(in the rows, 128 means zero)
One turn sends every row of this set to another row. A few are shown first. Where does it send the rows asked after them?
sefus: [113 115 132 109 131 110 130 111 130 133  95 156 138 145 127 138 133 137
 113 122 133 139 151 139  99 173 146 119 134]
mon: [108 105 110  94 158 125 122 142 134  76  97 160 127 111 131 137 133 144
 123 134 127 147 117 112 115 139 137 153 151]
Dudul: [ 96 122 110 111 148 160 107 119 148 147  86 137 131 111 175 126 151 125
 132 138 158 153 118 145 120 145 125 133 177]
Vol: [100 131 111 136 150 140 130 133 156 104  96 164 138 114 148 124 150 132
 143 134 168 161 131  91 118 126 155 112 137]
Gav: [103 123 121 117 151 142 131 133 140  94  93 119 103 136 123 149 120 114
 156 126 132 139  85 132 144 162 117 140 128]
tese: [103 125 107 106 125 135 111 169 109 138  92 168 135 104 127 111 140 125
 134 122 124 124 137 129 125 159 109 112 134]
malu: [115 109 111 115 154 168 118 122 128 124 116 122 125 108 134 130 144 140
  91 134 143 160 122 146  77 114 121 139 157]
rek: [133 132 116  92 159 139 102 119 145 116 106 141 115  95 125 150 150 121
  95 132 164 152 112 109 118 143 153 117 107]
bukez: [118 114 126 159 153 138 112 138 116 147 125 141 139 135 156 124 104 120
 114 142 145 124 128 107 111 127  91 118 140]
vukor: [121 138 143 129 131 127 103 131 134 118 125 129 127  97 146 139 142 134
 153 144 126 161 121 139 108 100 109 126  97]
fipo: [123 123  94 110 132 151 112 160 143 145  91 133 139 127 121  98 132 120
 116 126 135 147 116 149 124 110  89 103 151]
Pazet: [114 132 138 126 167 161 128 127 140 114  96 101 122 110 138 146 112  85
 131 128 131 125  95 120 130 151 107 122 126]
Naze: [110 128 115 151 142 150 105 139 102 115 124 132  97 133 138 135 131 111
 128 131 160 145  99 140  83 133 130 122 113]
guge: [104  99 119 126 160 148 151 117 130 152  95 118 125 133 116 144 130 135
 150 132 134 133 134 114 155 154 118 133 118]
pipu: [112 140  99 113 139 129 122 151 108 102  92 117 151 131 155 141 134 127
 149 145 106 162 119 162 131 136 112 112 128]
Rak: [122 136 128 114 150 145 134 115 173 124 114 113 148 129 129 137 136 124
  91 122 115 111 131 112 109 128 120 106 142]
ziz: [119 133 143 115 126 169 114 121 135 150  82 140 143 144 140 124 158 129
 153 147 134 160 143 116 118 160 129 133 150]
Rar: [125 144 112 129 134 117 131 136 157 149  87 141 111 110 119 153 147 144
 134 106 137 133 146 127 117 124  90 102 119]
nago: [135 141  92 150 152 158 121 128 163 125 103 144 129 140 176 139 141 148
 129 146 127 131 139 101 116 126 128 116 140]
difo: [102 121 110 124 182 134 101 137 121 140  67 104 117 112 140 163 137 123
 127 121 148 152  96 110 115 135 114 123 147]
padim: [149 122 109 107 140 138 130 114 159 120 126 148 118 139 141 170 144 133
 100 132 147 144 131 125 134 135 106 144 111]
zeko: [120 112 121 151 138 135 130 119 120 131 120 144 111 151 141 125 104 101
 129 136 160 132 121 152 110 147 134 112 103]
Guso: [ 90 140 116 114 141 144 138 140 118 117 110 108 164  98 145 127 138 104
 137 136 122 150 128 154 134 134 123  90 120]
Pugar: [116 148 116  99 118 162 121 132 117 107 132 142 130 130 107 132 149 138
 107 142 143 147 129 126 125 178 119 124 141]
vora: [117 130 125 121 138 103 103 115 153 127 113 133 123 102 162 128 122 136
 148 143 128 144 119 163 129 122 134 105 101]
Gedov: [136 113  96 115 164 137 120 139 138 129  75 147 101  72 120 124 125 144
 135 139 143 153 138 130 121 115 119 116 120]
lepeg: [135 135 110 101 144 144 110 125 129 111 108 138 144 126 143 130 113 110
  81 147 163 155 119 144 126 158 107 110 166]
nebu: [ 90 118 106 139 141 126 101 144 120 127 117 141 116 141 112 102 128 154
 140 135 156 143  96 113 119 142 144 111 135]

malu turns into Rak
padim turns into Pugar
Now find these:
Gedov turns into fipo
vora turns into pipu
Pazet turns into zeko
guge turns into nebu
Dudul turns into nago

One turn sends every row of this set to another row. A few are shown first. Where does it send the rows asked after them?
nare: [145 110  96 130 117 120 142 125 115 122 131 122 132 130 129 127 143 119
 142 108 125 169 120 111 123 137 132 145 105 119 139 166 127  89 125 123]
Zad: [142 107  98 136 117 119 154 129 113 122 124 130 129 127 130 130 139 117
 149 113 126 166 120 123 127 144 130 151 109 118 137 160 125  90 134 128]
toral: [137 141 122 107 163 121  91 101 128 144 123 133 119 128 134 117 122 119
 116 140 117  89 127 110 113 157 117 127 104 102 121 141  96 144 132 148]
robos: [133 145 128 103 168 118  96 109 126 137 119 140 119 135 147 119 136 121
 122 137 122  91 125 119 118 153 122 134  86  96 120 148 110 150 123 147]
zam: [137 138 122 109 167 118  91 101 128 146 121 132 117 131 133 118 124 119
 119 140 115  90 129 114 114 160 119 129 105 103 119 142  95 143 130 148]
Zovo: [113 128  90 120 162 128 109 143 132 129 121 137 124 140 153 116 137 122
 146 131 144 125 127 127 101 113  94 160 124 115 121 127 140 156 146 131]
Goz: [130  96 106 129 132 126 149 111 119 130 118 128 117 134 120 122 143 109
 162 134 122 182 110 106 102 146 129 128 132 117 119 145 113  94 130 142]
lovu: [137 128 125 135 106 111 113 120 167 136 115 113 135 143 132 114 122 130
 108 147 124 148 125 111  92 127 148 117 147 141 150 100 119 116  88 160]
Viso: [144 103  96 134 122 116 146 127 114 127 127 124 130 131 128 131 142 119
 148 108 124 167 121 118 125 141 132 149 112 120 136 166 128  90 128 124]
bek: [108 152 159 138 140 147 134 120 137 142 147 101 116 158 144 103 116 142
 144 131 109 127 148 117 105 135 127 134 152 106 143 110 125  93 136 144]
Rerak: [143 111 127 137 131  94 106 114 168 145 107 122 126 151 118 134 124 123
 122 154 111 134 135 114 113 125 156 119 156 149 147 127 120 107  85 147]
tulim: [142 114 100 134 111 124 150 127 114 118 129 128 132 126 132 126 140 119
 143 113 127 168 118 116 121 139 129 147 104 118 142 162 125  90 131 127]
Lataz: [136 142 124 109 160 122  93 102 127 141 122 136 117 127 136 116 121 119
 117 142 119  89 126 115 113 160 118 130 103 102 121 139  94 145 135 150]
detaf: [127 104 110 129 122 130 152 112 119 124 119 130 121 132 126 118 142 110
 159 136 125 184 108 106 100 145 127 126 127 115 124 144 113  96 133 146]
sak: [116 127  85 114 167 125 100 137 134 132 125 128 126 141 150 114 138 122
 143 127 142 129 128 117  96 107  97 156 122 118 123 135 142 156 136 125]
Pota: [110 134 138 143 115 121 148 133 163 110 107 147 115 143 133 136 145 124
 120 126 112 133 131 158 147 143 149 133 122 118 111 120 132 118  96 104]
zefep: [139 107 119 135 130  97 109 117 165 151 111 111 131 150 123 123 125 125
 117 140 116 145 131 120  99 131 150 121 160 145 142 106 125 112  83 153]
Mig: [136 138 122 112 166 120  93 102 128 145 118 136 115 129 133 118 123 118
 120 140 117  88 129 116 116 160 116 129 104 102 119 140  95 141 135 150]
dun: [128 140 164 116 167 119 151 135 125 135 141 107 127 152 136 111 123 146
 140 128 108 131 154 138 116 136 129 153 143  99 123 128 152 106 106 115]
Goke: [116 139 151 134 160 136 125 115 138 154 147  91 114 164 136 106 121 138
 147 122 102 126 151 115 108 133 131 134 160 111 140 119 129  89 125 135]
fut: [129 106 107 123 122 130 145 110 120 125 124 124 124 133 124 116 144 113
 156 134 124 186 108  95  96 140 129 122 124 117 128 147 114  97 126 142]
surun: [116 123  86 118 169 124 103 140 135 134 122 132 123 141 150 117 136 120
 146 128 140 125 131 126 102 113  96 160 126 119 118 131 141 156 139 126]
kaba: [107 131  82 116 153 147 122 127 139 125 131 136 110 132 127 116 123 121
 135 133 132 122 131 111 106 119  87 145 133 118 116 122 120 158 151 117]
bevi: [136 106 127 148 126 100 125 123 164 149 101 127 125 145 126 125 122 123
 127 149 118 138 131 139 107 143 146 131 163 141 136  95 121 112  99 163]
veb: [137 109 136 150 126  99 124 119 166 141  96 139 120 146 121 138 121 120
 130 164 114 127 133 136 122 136 152 128 156 144 140 115 117 108 102 158]
kesum: [131 124 133 148 103 113 128 126 165 135 105 130 129 139 135 118 119 126
 119 155 126 142 125 130  99 137 143 127 151 138 143  90 117 116 106 169]
gur: [128 133 138 125 123 112 117 123 163 106 110 130 120 149 122 136 149 128
 102 133 103 135 126 120 134 122 158 116 127 127 124 152 136 113  71  99]
misun: [129 148 162 108 163 120 146 130 127 130 149 101 131 154 138 107 125 150
 133 124 110 136 152 125 111 129 130 149 138  98 130 132 154 107 101 110]
vuso: [132 141 130 105 168 117 100 108 127 137 116 142 117 136 144 121 135 120
 125 138 122  90 125 124 118 155 122 136  87  96 116 146 110 151 126 149]
vesev: [121 148 147 131 101 126 130 129 161  94 109 144 120 140 133 130 145 131
 103 145 110 133 122 130 133 124 154 118 118 122 128 140 130 116  86 111]
vaso: [134 139 127 104 173 114  97 109 126 140 118 139 116 138 145 122 137 119
 125 137 119  90 126 122 119 154 122 136  89  96 116 149 112 150 122 147]
Buk: [111 140 159 141 153 139 135 121 136 149 141 101 111 160 138 108 117 138
 151 128 105 124 151 125 111 139 127 138 160 108 137 111 127  91 135 142]
Duku: [110 124  81 119 161 140 121 126 139 131 128 135 109 134 125 121 125 118
 139 131 129 119 132 114 109 123  86 146 138 118 112 123 121 157 151 115]
rono: [118 139 127 125 121 116 126 124 169 112 122 125 123 149 128 130 150 128
 104 112 111 141 130 129 135 129 156 121 121 123 120 137 135 117  72  89]
Lufi: [130 119 141 136 134 104 128 127 162 115  99 142 111 150 120 145 147 123
 116 136 101 128 130 144 145 133 156 127 138 126 113 146 136 110  82 103]
rur: [110 124  78 115 164 139 115 123 138 130 134 128 108 137 123 117 126 121
 136 126 129 121 134 108 107 118  89 143 140 120 114 127 123 158 145 111]
Lome: [113 131  91 117 158 131 105 140 134 127 126 131 128 137 153 113 137 122
 141 131 143 127 125 120  96 109  95 156 119 117 124 131 139 158 141 128]
vov: [125 156 168 110 149 131 152 135 127 123 149 106 133 147 143 103 125 151
 132 133 113 135 149 127 108 131 129 150 131  97 134 126 149 109 109 117]
lobad: [122 132 149 142 114 118 141 133 160 104  96 154 111 142 130 140 143 125
 117 146 107 127 124 150 143 136 151 128 128 120 115 132 131 114  95 115]
Kigo: [118 123 131 135 133 108 134 127 167 122 112 133 114 152 123 140 151 124
 117 113 107 134 134 150 147 139 156 128 131 123 110 130 136 114  80  93]
fune: [131  97 105 122 132 126 140 109 119 130 121 123 122 137 120 120 144 109
 158 130 122 185 110  98  99 142 131 123 129 117 123 150 116  95 123 138]
nales: [109 131  80 112 157 143 115 123 139 126 137 127 113 133 127 115 125 122
 132 129 130 122 132 104 104 117  89 142 132 119 118 127 121 158 146 113]
fekug: [134 141 125 103 171 115  94 106 127 139 120 138 119 137 145 120 136 121
 123 136 119  91 126 119 117 153 125 133  87  96 119 149 111 150 120 145]
gop: [113 150 153 132 147 143 126 116 137 146 152  91 119 160 140 101 119 142
 139 125 107 130 147 107 102 129 129 129 153 108 146 118 126  92 127 136]
Fasaf: [137 131 133 135 107 110 110 114 169 128 114 125 133 145 128 124 122 128
 111 161 118 138 128 103 107 119 154 115 141 147 156 122 116 111  88 154]
zel: [132 130 140 147 102 114 127 122 166 126 102 140 126 139 132 128 118 124
 122 170 121 130 127 125 113 130 148 124 143 142 151 110 113 112 105 164]
Voz: [110 150 136 132 103 130 140 130 165 102 118 137 123 138 136 129 147 131
 106 124 116 139 126 138 136 132 152 123 111 119 121 123 131 120  87 102]
girik: [122 150 170 118 156 127 160 138 126 126 142 112 127 147 142 109 121 147
 141 134 113 132 151 140 115 139 127 156 137  94 127 121 149 107 115 120]

kesum turns into Pota
vuso turns into Mig
Now find these:
tulim turns into detaf
Buk turns into dun
lobad turns into veb
nales turns into Lome

